In the rows, zero is written as 128.
Rows swapped in pairs by one turn or mirror: which row each one swaps with:
The rows were stretched afterwards, more along some directions than others.
Vesa: [130 106 121 145 119 116  95 179 121 152 133 130 140  90 148 117 141 136
 124 100 165 150 118 143 151  72 106]
Gital: [ 96 108 107 111 133 115 124 155  81 105 175 114  80 132 148 130 127 159
 164 149 102 155  96 159  85 100 134]
menem: [111 117 132 138 115 117  86 181  97 135 152 136 117 105 150 142 150 126
 134 109 149 171 133 133 142  93 103]
Tol: [128 133 150 147 120 113 111 194 111 119 125 138 131 105 170 122 146 134
 126 144 158 138 150 145 142 107 114]
nuba: [136 141 126 118 116 106  76 124 130 130 122 126 120 142 130 120 135  77
  97 140  99 126 135 100 158 148 137]
tego: [116 133  89 112  91 150 148  58 153 101 153 116 115 121  84 116 120 127
 126 133 125  97 114 116 128 147 138]
duvu: [122 137 129 160 128 135 131 114  93  99 137 130 103 111 125 156  89 126
 152 121 150 118  96 121 154 147 110]
Lipo: [120 156 174 107 178 163 136 150 140 144 116 139 100 156 142 187 133 119
 140 111 144 148 129 154 124 119 151]
Vinip: [124 146 178 121 144 128 100 137 125 150 122 122 113 134 160 175 142 126
 148 145 128 144 119 136 109 126 170]
gis: [ 76 130 130 106 138 112 152 171  89 126 179 143  68 106 126 130 120 163
 158 138 142 132 115 133  99  92 149]
raris: [123 136 139  92 159 169 111 148 121 141 129 128 108 173 136 180 127 133
 134 125 119 156 102 157 105 114 137]
mek: [122 129  95 121 131 135 123 149 150 107 131 127 115 152  89 104 137 125
 141 130  56  94 130 153 119 109 158]
rog: [123 103  95 130 118 142 127 169 146 113 114 149 143 127  85  74 122 126
 146 147  81  85 133 142 140  89 147]
Derop: [125 166 154 104 177 142 118 149 125 134 113 123 119 167 171 187 136 129
 129 135 124 147 115 152 107 123 149]
mog: [142 126 123 130 105 101  79 118 125 136 119 117 126 127 144  98 125  83
  98 139 113 106 128  94 167 125 141]
lita: [121 141 150 152 132 140 148 118 111 107 144 122  83  86 115 166  87 124
 157 114 157 128  99 109 142 141 130]
Felit: [129 131 117 156 125 131 143 102 119  92 147 104  95  84 125 157  92 136
 172 116 144 112  86 122 138 136 122]
lor: [115 151 159 107 179 183 128 148 128 125 126 158  93 144 135 176 121 135
 130 130 157 135 110 143 123 115 144]
Dekin: [120 125 106 111 136 150 151 188 162 117 114 117 129 124 104  95 103 130
 148 148  76  98 120 132 106 106 166]
maku: [109 122 109 127 114 121 137 154  95  95 178 102  70 112 142 141 109 154
 197 152 106 132  85 155  88 112 138]
luvi: [124 136 133 113 108  99  74 144 125 141 112 123 126 143 140 110 131  91
  82 138  98 115 150  90 168 145 142]
vutot: [ 94 119 100 123 130 119 120 167  80 105 184 109  83 118 115 114 143 158
 169 133  96 126 111 151 102  96 138]
Bako: [105 127 140 131 132 123  93 172 102 131 132 168 124 124 148 149 171 135
 114 119 160 146 156 145 164  89 109]
nopig: [104 125  93 112 108 160 153  79 145 124 147 127 138 115  89 101 130 141
 107 109 151 107 120 112 121 109 122]
Regi: [112 111 137 128 124 132 111 200 106 141 119 150 131 105 140 123 149 142
 108 115 160 139 161 115 151  87 106]
kirun: [133 114  82 130 121 129 121 156 142 109 112 120 145 132 106  93 117 115
 151 145  50  96 116 145 129 111 155]
rafik: [104 136 103 117 118 153 161  70 134 111 145 125 110 119  88 108 129 134
 120 113 138  90 141 106 136 145 140]
Gemas: [127  99 133 147 113 134  93 181 112 133 133 151 137 100 137 130 153 133
 131 125 163 155 136 124 145  92 100]
Ziv: [ 84 111 114 123 116 107 127 164  95 100 179 120  92 116 139 114 122 146
 161 147 109 135  96 144  96  89 129]
Logeg: [116 104  92 109 110 138 116 172 147 123 127 129 140 147 104  92 135 120
 157 131  58 104 118 146 119  91 145]
Nulif: [134 130 133 161 110 159 126 119 111  90 134 128  94  89 110 156  72 123
 155 130 139  98  89 112 155 136 128]
Tefit: [126 142 166 125 143 130 103 145 118 138 112 114 115 128 151 142 132 120
 160 153 118 122 120 147 112 126 168]
gane: [105 142 116 125 123 151 169  70 153 103 145 131 109 108  95 109 125 125
 133 128 146  97 134 112 130 137 133]
dem: [ 99 104 110 115 114 114 119 147  88 109 168 126  78 126 129  97 117 149
 161 151 107 121 105 146 110  89 140]
Kuvu: [133 141 153 134 115 123  90 120 123 122 119 106 120 126 152 147 132 118
 150 166 105 121 104 135 113 141 168]
pivit: [130 140 134 108 109 109  90 135 137 132 108 132 106 142 121 106 118  79
 104 134 103 110 148  92 174 145 153]
rudeb: [103 111 113 130 135 132 159 159  92  94 160 108  71  96 111 117 101 161
 177 142 110 122 100 145  84  93 141]
simo: [113 144 154 118 130 127 107 155 138 131 123 103 113 113 160 139 125 132
 147 151 116 134 111 143 110 118 185]
Feda: [118 147 154 108 171 158 119 157 122 143 102 139 117 174 151 162 122 123
 125 114 129 137 125 150 133 120 139]
Tezub: [109 132 113 123 109 147 157  65 137 126 153 128 122 113  87 129 119 132
 114 108 156 105 125  99 133 126 123]
nak: [128 131 126 124 100  95  79 111 116 126 115 132 103 130 136 112 120  96
  90 129 102 100 137  97 183 134 146]
kasi: [119 124 120 117 106 131 142 167 153 124 115 143 113 140  96 119 108 125
 149 134  74  89 138 144 125 102 165]
fitof: [146 118 126 124 107 101  84 121 119 129 127 106 121 129 130 110 127  96
  95 157 122 113 121 105 154 147 126]
fise: [101 129 146 134 118 117 107 188 107 130 139 149 108 111 149 139 141 126
 138 108 166 158 151 137 157  86 113]
nup: [144 144 131 141 111  90  85 118 115 126 114 134 107 124 155 127 131  92
 113 138 118 102 133 107 173 137 138]
rebul: [126 148 149  88 167 162 126 158 130 162 116 112 119 164 143 152 119 130
 133 112 135 133 118 135 114 120 140]
mita: [124 139 126 159 125 128 124 122  98  98 149 111 103  90 125 162  76 126
 149 137 138 125  73 120 135 132 125]
poku: [129 120 100 112 151 156 147 163 136 117 117 122 113 139  92 107 129 131
 169 139  69  97 125 157 103  98 160]
vineb: [132 142 130 117 113 103  96 130 121 125 102 131 115 136 140 104 127  86
  99 150  98 104 154  80 171 141 150]
ged: [153 133 103 131 101 111 105 129 140 127 114 127 126  99 125  72 117 106
 112 130 116  93 127  89 167 144 140]
Mafet: [130 123 134 152 106 111 104 159 117 123 138 155 128  95 154 136 153 138
 129 118 174 135 139 144 161 107 100]
nezad: [129 128 111 141 109 136 131 125  96 107 142  96 111 103 127 156  92 141
 155 115 125 122  93 111 130 133 118]
Vuzi: [114 127 141 142 118 117 102 185 101 128 125 157 118 113 166 146 155 133
 143 118 149 156 154 136 155  82 114]
neme: [106 131 166 117 118 121 136 154 134 147 101 109 120 114 150 120 107 131
 140 109 145 130 127 141 107  99 152]
pugom: [122 150 160 136 142 134 117 133 139 125 109 129 110 127 149 151 140 129
 152 136 116 120 134 147 123 136 178]
zel: [120 133 154  87 173 162 129 170 138 142 106 103 117 165 152 160 134 132
 136 122 117 133 133 151 111 110 153]
kege: [110 135 128 142 113 102  81 151  99 133 152 152 118 122 161 153 162 127
 126 114 155 154 140 140 161 107 100]
Gelot: [107 119  99 113 110 163 170  71 143 117 144 133 118 111  66 100 108 140
 117 106 155  98 127 106 121 122 115]
lavok: [110 136 112  99 119 144 162  81 138 130 127 127 133 129  86  99 132 118
 126 118 154  95 135 112 127 143 122]
Gafo: [135 130 132 114 113 102  95 145 135 143 108 123 128 113 142  83 123 104
  80 131 124  97 142  92 169 133 148]
vanip: [122 134 161 123 129 142 115 148 138 129 110 109 109 120 146 132 133 122
 169 148 101 121 132 137 116 129 173]
zuv: [132 145 144 166 123 130 142 125 111 102 140 113 109  95 131 166  80 133
 161 130 164 119  92 121 134 144 107]

lor pairs with Nulif
zuv pairs with rebul
neme pairs with lavok
raris pairs with mita
Gafo pairs with Mafet
rudeb pairs with poku
dem pairs with rog

